128 stands for zero in the data rows.
Here are some numbered points:
[145, 143, 117, 154, 162, 129, 181, 160, 102, 175, 096, 140, 148, 109, 157, 130, 087, 091, 097, 165, 074, 118, 147,
 113] 0
[113, 085, 115, 083, 076, 073, 143, 118, 076, 163, 107, 080, 077, 103, 080, 093, 077, 156, 122, 079, 115, 090, 116,
 100] 1
[135, 078, 090, 126, 179, 160, 080, 175, 139, 097, 098, 172, 174, 174, 149, 178, 178, 165, 095, 095, 178, 143, 076,
 127] 2
[152, 166, 073, 167, 146, 099, 095, 100, 173, 103, 080, 110, 161, 142, 103, 108, 131, 128, 180, 167, 135, 099, 146,
 165] 3
[084, 170, 143, 136, 178, 101, 161, 177, 085, 177, 096, 155, 179, 110, 117, 139, 094, 088, 127, 153, 083, 097, 089,
 162] 4
[121, 168, 149, 108, 109, 119, 164, 106, 149, 139, 109, 158, 120, 089, 122, 092, 098, 086, 126, 159, 078, 082, 171,
 155] 5
[079, 084, 143, 086, 079, 105, 088, 097, 101, 080, 123, 096, 124, 133, 125, 139, 162, 174, 089, 139, 173, 136, 082,
 088] 6
[167, 098, 095, 106, 158, 164, 112, 098, 178, 158, 123, 166, 140, 073, 076, 136, 111, 134, 174, 166, 157, 149, 170,
 137] 7
[148, 080, 142, 086, 111, 079, 142, 130, 074, 170, 078, 109, 140, 093, 141, 143, 124, 126, 098, 081, 109, 120, 094,
 146] 8
[116, 092, 089, 094, 145, 144, 182, 109, 176, 171, 166, 182, 130, 122, 095, 098, 092, 073, 113, 140, 089, 117, 141,
 167] 9
[082, 147, 140, 130, 115, 121, 083, 118, 172, 127, 080, 110, 137, 085, 083, 169, 107, 158, 147, 158, 148, 081, 147,
 088] 10
[146, 073, 096, 143, 177, 140, 163, 138, 104, 107, 108, 162, 149, 168, 180, 172, 163, 135, 084, 073, 098, 163, 079,
 102] 11
[108, 103, 089, 127, 084, 076, 101, 078, 136, 103, 092, 086, 082, 084, 107, 098, 141, 141, 138, 075, 158, 130, 118,
 123] 12
[076, 149, 174, 121, 084, 139, 171, 149, 080, 142, 157, 102, 111, 147, 133, 101, 112, 076, 123, 082, 084, 117, 127,
 149] 13
[098, 094, 183, 113, 074, 149, 173, 164, 082, 088, 160, 079, 131, 171, 174, 118, 130, 096, 118, 080, 107, 143, 093,
 092] 14
[137, 167, 157, 165, 164, 174, 081, 135, 162, 159, 161, 174, 154, 110, 109, 133, 132, 132, 149, 178, 156, 098, 140,
 144] 15
[165, 128, 147, 084, 088, 095, 179, 079, 164, 115, 165, 098, 075, 134, 114, 078, 089, 132, 149, 147, 092, 106, 179,
 163] 16
[143, 175, 117, 087, 141, 122, 077, 129, 154, 142, 119, 085, 117, 108, 150, 154, 161, 159, 105, 168, 172, 151, 126,
 139] 17
[124, 112, 166, 163, 086, 105, 114, 136, 091, 087, 118, 135, 123, 143, 143, 102, 182, 157, 166, 108, 176, 140, 076,
 085] 18
[145, 096, 116, 147, 083, 110, 130, 133, 126, 164, 099, 079, 083, 143, 087, 150, 096, 176, 101, 117, 121, 112, 096,
 077] 19
[159, 106, 086, 160, 180, 179, 090, 159, 084, 183, 172, 182, 180, 182, 162, 179, 142, 098, 076, 175, 130, 123, 091,
 148] 20
[088, 121, 152, 152, 090, 135, 123, 120, 176, 097, 117, 166, 150, 142, 140, 107, 108, 090, 110, 115, 083, 077, 141,
 125] 21
[102, 165, 094, 158, 102, 074, 097, 104, 128, 138, 084, 078, 112, 077, 073, 130, 113, 177, 177, 087, 170, 092, 127,
 093] 22
[101, 114, 087, 148, 110, 099, 082, 091, 124, 110, 101, 108, 119, 088, 103, 125, 117, 130, 120, 074, 145, 102, 107,
 139] 23
[170, 079, 175, 167, 143, 148, 092, 105, 129, 085, 088, 108, 163, 118, 176, 174, 157, 176, 169, 080, 170, 159, 088,
 077] 24
[096, 105, 134, 097, 123, 114, 183, 153, 093, 165, 128, 171, 108, 141, 148, 101, 105, 082, 084, 151, 073, 105, 163,
 122] 25
[176, 114, 179, 105, 114, 109, 129, 083, 108, 089, 139, 081, 126, 148, 151, 165, 093, 172, 159, 109, 125, 126, 135,
 095] 26
[103, 155, 122, 085, 087, 171, 122, 161, 173, 167, 098, 080, 165, 078, 080, 151, 110, 165, 109, 157, 142, 136, 117,
 136] 27
[166, 104, 180, 152, 138, 162, 154, 174, 107, 113, 167, 112, 167, 140, 126, 166, 074, 112, 130, 098, 104, 139, 108,
 128] 28
[159, 083, 145, 114, 107, 115, 164, 174, 163, 176, 179, 141, 107, 120, 126, 079, 082, 081, 077, 095, 075, 091, 122,
 176] 29
New points follow, each followed by the numbers of its five nearest points above by angle, smallest number first.
[127, 141, 118, 092, 094, 080, 147, 158, 114, 172, 089, 164, 116, 085, 135, 077, 107, 074, 091, 161, 080, 079, 165,
 160] 0 4 5 25 29
[118, 161, 126, 105, 173, 138, 149, 145, 074, 135, 127, 147, 111, 113, 158, 140, 171, 154, 113, 098, 169, 183, 160,
 107] 2 11 17 18 24
[074, 095, 084, 100, 130, 106, 119, 163, 098, 139, 154, 145, 166, 131, 111, 092, 086, 090, 086, 091, 139, 080, 095,
 180] 4 9 23 25 29
[173, 119, 154, 096, 171, 120, 136, 120, 164, 124, 129, 104, 128, 155, 114, 119, 073, 124, 124, 115, 107, 093, 167,
 171] 5 9 16 26 29
[122, 165, 154, 151, 161, 155, 108, 180, 128, 140, 142, 160, 165, 156, 148, 155, 140, 144, 139, 101, 179, 153, 092,
 136] 2 15 20 24 28
[144, 174, 163, 177, 147, 110, 116, 176, 174, 100, 143, 146, 160, 095, 132, 095, 128, 115, 180, 105, 175, 157, 082,
 120] 3 15 18 24 28
[083, 124, 119, 085, 082, 077, 165, 145, 127, 144, 130, 164, 082, 135, 123, 079, 144, 079, 080, 142, 077, 073, 152,
 116] 5 13 21 25 29
[171, 179, 146, 126, 182, 166, 122, 173, 167, 140, 105, 106, 178, 125, 173, 163, 134, 122, 122, 177, 081, 091, 180,
 128] 0 4 15 17 20
[077, 091, 103, 133, 138, 163, 171, 160, 124, 076, 181, 175, 157, 180, 128, 173, 088, 117, 074, 160, 097, 104, 102,
 126] 11 20 21 25 28
[110, 102, 097, 161, 102, 169, 163, 155, 120, 151, 125, 103, 092, 106, 152, 167, 151, 129, 090, 086, 120, 178, 117,
 079] 2 11 14 19 24
[160, 143, 161, 115, 160, 172, 106, 169, 143, 147, 172, 145, 168, 179, 136, 162, 129, 118, 138, 131, 155, 098, 101,
 169] 2 4 15 20 28
[098, 139, 075, 139, 089, 085, 150, 096, 091, 163, 108, 087, 080, 111, 077, 105, 121, 121, 093, 158, 095, 134, 152,
 183] 1 5 12 16 23
[143, 159, 135, 109, 149, 102, 078, 113, 123, 123, 103, 109, 116, 153, 146, 159, 172, 164, 152, 110, 174, 152, 120,
 120] 2 6 17 18 24
[083, 178, 104, 099, 158, 132, 123, 087, 121, 130, 095, 091, 141, 091, 124, 168, 175, 160, 124, 135, 091, 164, 168,
 133] 3 10 17 22 27
[179, 134, 182, 163, 095, 171, 152, 139, 104, 080, 109, 149, 135, 149, 167, 158, 138, 139, 176, 135, 163, 182, 123,
 104] 14 18 24 26 28
[139, 116, 113, 150, 168, 097, 154, 157, 110, 154, 100, 115, 107, 099, 156, 134, 146, 140, 127, 129, 139, 169, 103,
 084] 0 8 11 19 24
[119, 120, 169, 173, 117, 151, 162, 141, 151, 171, 158, 152, 123, 107, 132, 099, 077, 078, 108, 121, 088, 103, 121,
 141] 5 9 13 21 29
[095, 158, 080, 174, 113, 163, 131, 170, 180, 120, 169, 129, 108, 130, 158, 097, 165, 101, 106, 180, 136, 113, 104,
 079] 0 15 17 20 21
[168, 097, 112, 158, 113, 149, 076, 128, 167, 083, 107, 083, 169, 082, 121, 151, 168, 157, 156, 145, 180, 138, 116,
 111] 2 3 10 17 24
[172, 122, 171, 144, 142, 141, 108, 151, 117, 104, 113, 088, 175, 096, 159, 133, 105, 171, 116, 111, 161, 146, 091,
 110] 2 18 24 26 28
[099, 141, 125, 182, 139, 142, 176, 138, 161, 084, 180, 143, 130, 155, 138, 165, 127, 097, 130, 179, 098, 104, 139,
 109] 0 9 15 21 28
[115, 087, 157, 157, 103, 146, 129, 116, 138, 117, 178, 163, 089, 134, 090, 107, 089, 111, 135, 093, 114, 120, 124,
 140] 9 13 16 21 29
[180, 081, 176, 153, 104, 158, 073, 147, 160, 074, 110, 115, 173, 124, 165, 149, 182, 166, 163, 122, 183, 147, 080,
 103] 2 6 18 24 26
[091, 079, 127, 103, 077, 115, 140, 098, 122, 128, 156, 114, 077, 148, 085, 146, 133, 178, 096, 111, 151, 123, 114,
 073] 1 6 12 19 26
[113, 154, 148, 180, 114, 118, 113, 088, 105, 160, 165, 122, 090, 158, 178, 120, 174, 149, 131, 156, 135, 142, 125,
 074] 6 17 18 24 26
[131, 111, 153, 111, 097, 075, 144, 084, 095, 143, 102, 082, 092, 117, 088, 111, 076, 180, 117, 096, 147, 110, 118,
 138] 1 8 12 19 22
[120, 113, 182, 142, 172, 167, 115, 168, 147, 129, 145, 111, 177, 159, 089, 166, 106, 113, 167, 085, 116, 095, 083,
 132] 2 4 15 24 28
[132, 148, 076, 170, 088, 129, 094, 143, 153, 122, 120, 129, 146, 121, 096, 081, 098, 075, 171, 141, 168, 086, 120,
 173] 3 15 21 22 23
[165, 160, 163, 120, 183, 170, 092, 089, 100, 174, 090, 134, 141, 154, 109, 170, 173, 183, 154, 113, 112, 180, 155,
 145] 2 7 15 17 24
[089, 172, 092, 117, 133, 108, 085, 109, 125, 074, 117, 074, 147, 093, 105, 146, 172, 179, 150, 110, 168, 167, 123,
 096] 6 12 17 22 23
[126, 082, 091, 093, 167, 108, 172, 114, 165, 150, 150, 178, 132, 096, 099, 091, 090, 105, 079, 164, 080, 107, 178,
 143] 0 5 9 25 29
[120, 095, 152, 121, 095, 140, 121, 075, 105, 141, 158, 118, 100, 164, 149, 127, 118, 142, 147, 103, 105, 134, 154,
 118] 1 13 14 16 26
[182, 152, 100, 078, 101, 143, 125, 092, 180, 125, 136, 095, 122, 083, 079, 143, 116, 152, 168, 139, 162, 150, 177,
 174] 3 7 16 17 27
[126, 117, 161, 088, 079, 095, 146, 079, 174, 110, 147, 177, 085, 139, 131, 083, 102, 148, 108, 171, 147, 101, 151,
 130] 5 9 16 21 25
[093, 129, 110, 119, 147, 147, 153, 166, 171, 101, 176, 159, 120, 146, 137, 116, 141, 121, 090, 152, 140, 156, 124,
 105] 2 9 11 20 25
[115, 093, 123, 091, 143, 130, 117, 153, 179, 145, 173, 157, 147, 132, 098, 103, 086, 109, 086, 148, 152, 111, 103,
 172] 7 9 15 20 29
[157, 109, 165, 137, 156, 155, 077, 095, 140, 121, 082, 107, 144, 147, 161, 171, 164, 170, 162, 145, 130, 153, 110,
 094] 2 17 18 24 26
[106, 163, 105, 095, 131, 086, 174, 121, 073, 180, 074, 116, 081, 079, 078, 100, 081, 083, 174, 079, 076, 164, 179,
 155] 1 5 8 13 25
[096, 097, 126, 180, 130, 121, 118, 165, 099, 095, 168, 139, 166, 126, 139, 152, 117, 151, 112, 105, 167, 108, 073,
 115] 2 11 18 24 28
[111, 126, 098, 168, 160, 114, 153, 133, 129, 099, 178, 130, 153, 159, 179, 137, 133, 154, 078, 166, 123, 093, 097,
 095] 0 2 6 11 20
[089, 134, 140, 073, 108, 117, 172, 121, 089, 117, 105, 139, 157, 157, 182, 127, 139, 104, 073, 124, 074, 105, 136,
 171] 5 8 13 14 25
[128, 124, 077, 159, 151, 083, 076, 165, 119, 161, 086, 132, 132, 115, 083, 129, 078, 116, 093, 093, 127, 074, 093,
 177] 1 4 8 22 23
[097, 108, 098, 114, 100, 136, 095, 076, 097, 160, 155, 117, 146, 118, 116, 117, 166, 163, 119, 112, 146, 174, 132,
 126] 6 12 17 22 23
[130, 174, 136, 093, 140, 126, 157, 150, 178, 128, 146, 127, 096, 133, 130, 074, 116, 085, 177, 120, 145, 135, 148,
 174] 5 9 13 16 29
[121, 089, 134, 141, 121, 178, 102, 142, 137, 089, 163, 167, 174, 181, 110, 173, 128, 118, 082, 116, 091, 079, 078,
 172] 2 11 20 21 28
[107, 182, 138, 145, 172, 157, 126, 183, 132, 098, 091, 085, 179, 173, 164, 170, 170, 095, 132, 136, 120, 154, 104,
 164] 2 4 11 17 20
[114, 105, 129, 077, 077, 090, 161, 088, 075, 172, 077, 074, 084, 073, 073, 172, 099, 181, 128, 134, 109, 158, 126,
 083] 1 8 12 19 22
[161, 126, 085, 118, 098, 138, 166, 101, 127, 162, 142, 163, 078, 124, 129, 088, 140, 146, 137, 140, 171, 180, 134,
 092] 7 9 12 16 18
[169, 158, 159, 160, 181, 139, 073, 182, 126, 085, 073, 098, 180, 100, 172, 160, 108, 182, 103, 176, 183, 173, 080,
 111] 2 15 17 24 27
[134, 131, 181, 115, 093, 136, 143, 149, 111, 129, 159, 100, 136, 149, 141, 110, 079, 093, 145, 088, 134, 113, 097,
 154] 13 14 26 28 29
[157, 108, 082, 091, 082, 073, 148, 073, 116, 131, 097, 099, 079, 077, 077, 104, 150, 171, 151, 136, 149, 176, 145,
 138] 1 12 16 22 23
[105, 089, 160, 172, 126, 176, 084, 172, 095, 078, 133, 134, 181, 160, 128, 171, 120, 145, 135, 074, 149, 089, 078,
 110] 2 14 18 24 28
[182, 083, 183, 165, 099, 170, 107, 140, 130, 073, 076, 092, 158, 166, 183, 164, 173, 169, 179, 154, 148, 170, 092,
 089] 2 6 18 24 26
[114, 080, 146, 145, 150, 109, 158, 176, 138, 158, 179, 141, 152, 172, 154, 106, 074, 085, 077, 108, 088, 089, 074,
 166] 4 9 25 28 29
[138, 150, 136, 154, 176, 151, 083, 111, 116, 134, 085, 102, 145, 116, 155, 178, 152, 182, 160, 144, 167, 145, 111,
 085] 2 10 17 22 24
[111, 127, 077, 098, 117, 124, 147, 122, 177, 149, 182, 142, 095, 128, 090, 076, 163, 089, 132, 179, 126, 100, 128,
 159] 5 7 9 16 29
[170, 183, 109, 098, 139, 143, 132, 147, 145, 132, 079, 157, 104, 076, 130, 104, 155, 148, 172, 182, 166, 183, 169,
 142] 3 7 15 17 27
[117, 163, 121, 162, 120, 123, 170, 124, 165, 090, 101, 151, 096, 175, 152, 086, 126, 099, 182, 138, 117, 133, 115,
 154] 3 5 13 16 21
